[[-18.2 -16.4  33.7  33.0  19.9 -10.3  17.2  10.7  27.1  -3.4 -20.3 -21.5
  -32.7  22.1  33.6]
 [  7.4 -40.7 -41.6  -5.8 -18.9 -12.0   8.1  51.0  45.2  44.7 -55.2  -3.5
  -29.9  28.6  15.1]
 [ 18.8  40.7 -38.3 -35.7 -40.3  -1.7  -9.8  46.1  24.6  37.3  39.8   9.7
   43.8  16.2 -11.8]
 [  8.9   8.5  20.3  15.9  16.1  16.7  18.4  26.8  25.1  21.0   0.9   6.5
   13.0  14.5  -5.6]
 [  1.2  37.2 -20.9 -30.0 -31.0 -26.4 -19.3 -15.7   0.0   2.5  40.2   3.9
   17.5   0.2  14.0]
 [ 30.8  16.3 -73.0 -52.7 -72.9 -34.9 -35.0  -7.3   8.1   3.6  35.7  40.2
   -6.9 -24.7  -6.7]
 [ 33.0  18.9 -21.3   1.5 -17.8 -14.6   9.3  43.6  69.3  59.9  18.2  27.3
   -5.9  24.4  22.3]
 [ 28.6  -7.4 -11.9   8.4  -5.5   4.0   4.5  25.9  33.4  24.4   2.7  27.4
  -15.9  -3.5  -3.0]] out -3.5

[[  9.5 -21.4  39.6 -17.7 -40.3  22.1  -8.4 -25.7  33.6 -42.4 -17.1 -20.0
   32.4]
 [ 45.6 -11.3  56.4 -36.6 -40.6   7.4  30.4 -22.5 -37.6  17.2  27.6   3.5
  -34.8]
 [-47.8 -66.9   0.6  45.7  36.2  16.7  54.8   0.0  15.3  -0.3  -5.7  -3.8
  -39.4]
 [  3.9 -10.8 -24.0 -19.5 -14.3  -0.6  54.2 -63.6  71.4  10.7  43.8  26.0
  -35.5]
 [-32.4  24.2  35.9  17.2 -11.7 -47.8  -8.2  25.8  28.4  44.7 -29.5 -11.9
  -17.1]] out -11.9

[[ 16.0  37.0  -9.0  -2.2 -17.0   6.8  -2.9 -34.0  -0.2 -22.0  33.2   4.1
    4.6  42.3 -34.7 -14.1]
 [  6.2  24.5 -22.6  10.7 -34.7   5.4  38.5  26.7  16.2 -16.8  25.8 -50.2
   20.5   0.3 -42.4 -22.3]
 [  7.3  43.5 -48.3   8.7 -61.8  64.3 -44.4  10.1 -47.6 -39.6  73.8 -48.3
  -19.9  87.4 -77.4 -33.9]
 [ -3.6  29.1  -0.6  23.9 -11.0  18.2 -56.0 -31.0 -42.1  16.5  43.6 -41.3
  -10.5  38.4   2.0  16.9]
 [  5.9  10.8  29.1   3.0  51.2 -13.1  50.5 -42.3  37.9  14.0   7.5  56.4
    8.2   3.4  40.8  16.3]
 [  1.5   7.9  15.6   5.8  -9.0   4.6 -65.1  40.7 -45.5  35.0  -2.9 -23.9
   24.0  12.8  16.6  33.8]
 [ 14.7  -7.9  22.9  -6.1  35.1  -0.4 -42.4 -29.5 -43.1  -4.8 -27.6  38.2
  -16.7 -23.8  30.7   2.8]
 [ 13.8  44.8  39.2  10.2  38.9  15.1  25.7 -20.2  19.7  15.9  29.2  50.3
   10.2  30.5  27.2  28.8]] out 27.2

[[  6.6 -14.2 -41.9  -4.9  40.8  -0.8   0.4  -3.6  -3.1  16.2  83.8 -13.5
   29.5  -4.4 -53.5]
 [-29.0 -48.4 -18.4  -6.0   8.9 -16.9  29.0  24.5 -40.8   0.0 -47.2  24.6
  -51.5 -27.5  13.3]
 [-21.7 -23.7  24.2   4.5   8.6 -12.4  16.8 -12.8   1.3   7.0  12.5  -3.2
  -26.4 -17.6  12.5]
 [  1.0 -33.6 -24.8  -7.5 -29.3  -7.2   3.6  -1.2 -48.1  -5.1  -4.8  18.4
   -3.8  17.5  -5.3]
 [-26.0 -45.4 -67.5  -7.8 -23.0  21.1 -24.0   5.5 -43.5   3.0 -22.2  12.9
   -6.1 -20.5  -7.4]
 [ 24.7  -2.7  -9.1   5.0 -36.9  19.3 -16.9  -9.6  -6.8  21.4   0.4   0.2
   20.6  39.2 -21.4]
 [ 13.8   7.8 -37.0  -9.6   4.8  15.0 -13.7  13.1  -5.5  -3.0  11.5   5.0
   22.7  -1.6 -24.5]
 [-10.1  40.0  46.3   6.0  26.7 -20.9  13.4 -19.5  28.0  -7.8  40.6 -13.9
   -2.4  -2.9   8.7]] out -2.9

[[-22.9  -8.6   6.5  18.6  30.1  -0.2   6.3  37.1   4.3]
 [  2.1  21.3   8.3  35.4  12.0  24.9   7.0  17.6   9.5]
 [  6.5 -69.5   1.9  27.2   0.1  27.7 -13.0  38.0 -47.0]
 [  2.2 -59.0  57.8  67.9   3.1  72.9  24.5  66.9 -71.1]
 [ 21.7 -26.9  34.5  13.6  19.1 -14.7  23.6   3.6 -37.7]
 [-23.2  75.6 -25.4 -32.0   2.5 -60.2   0.9 -35.4  75.5]
 [ 41.2 -40.2  27.1  19.8  17.9  16.2  18.2  -3.3 -50.4]
 [  0.2  65.8 -17.5 -41.2 -31.3 -25.4  -1.8 -51.5  51.5]] out -51.5

[[-30.1 -15.3   0.5  32.9  -7.4  43.7]
 [-15.4  21.5 -44.3 -36.4  20.7 -24.1]
 [ 69.4  50.9  44.7 -62.1 -20.1 -80.6]
 [ 11.9  30.8 -25.2 -50.3  14.5 -48.4]
 [-21.5 -24.8   5.7  39.1  -5.5  43.0]
 [-35.7 -13.7 -16.7  24.5   2.5  38.0]
 [ 26.4   9.5  17.3 -14.6  -5.3 -24.5]
 [-18.6 -38.6 -20.1  34.0  17.9  31.3]
 [ -1.3  13.9 -30.4 -30.0  17.9 -26.6]] out 17.9
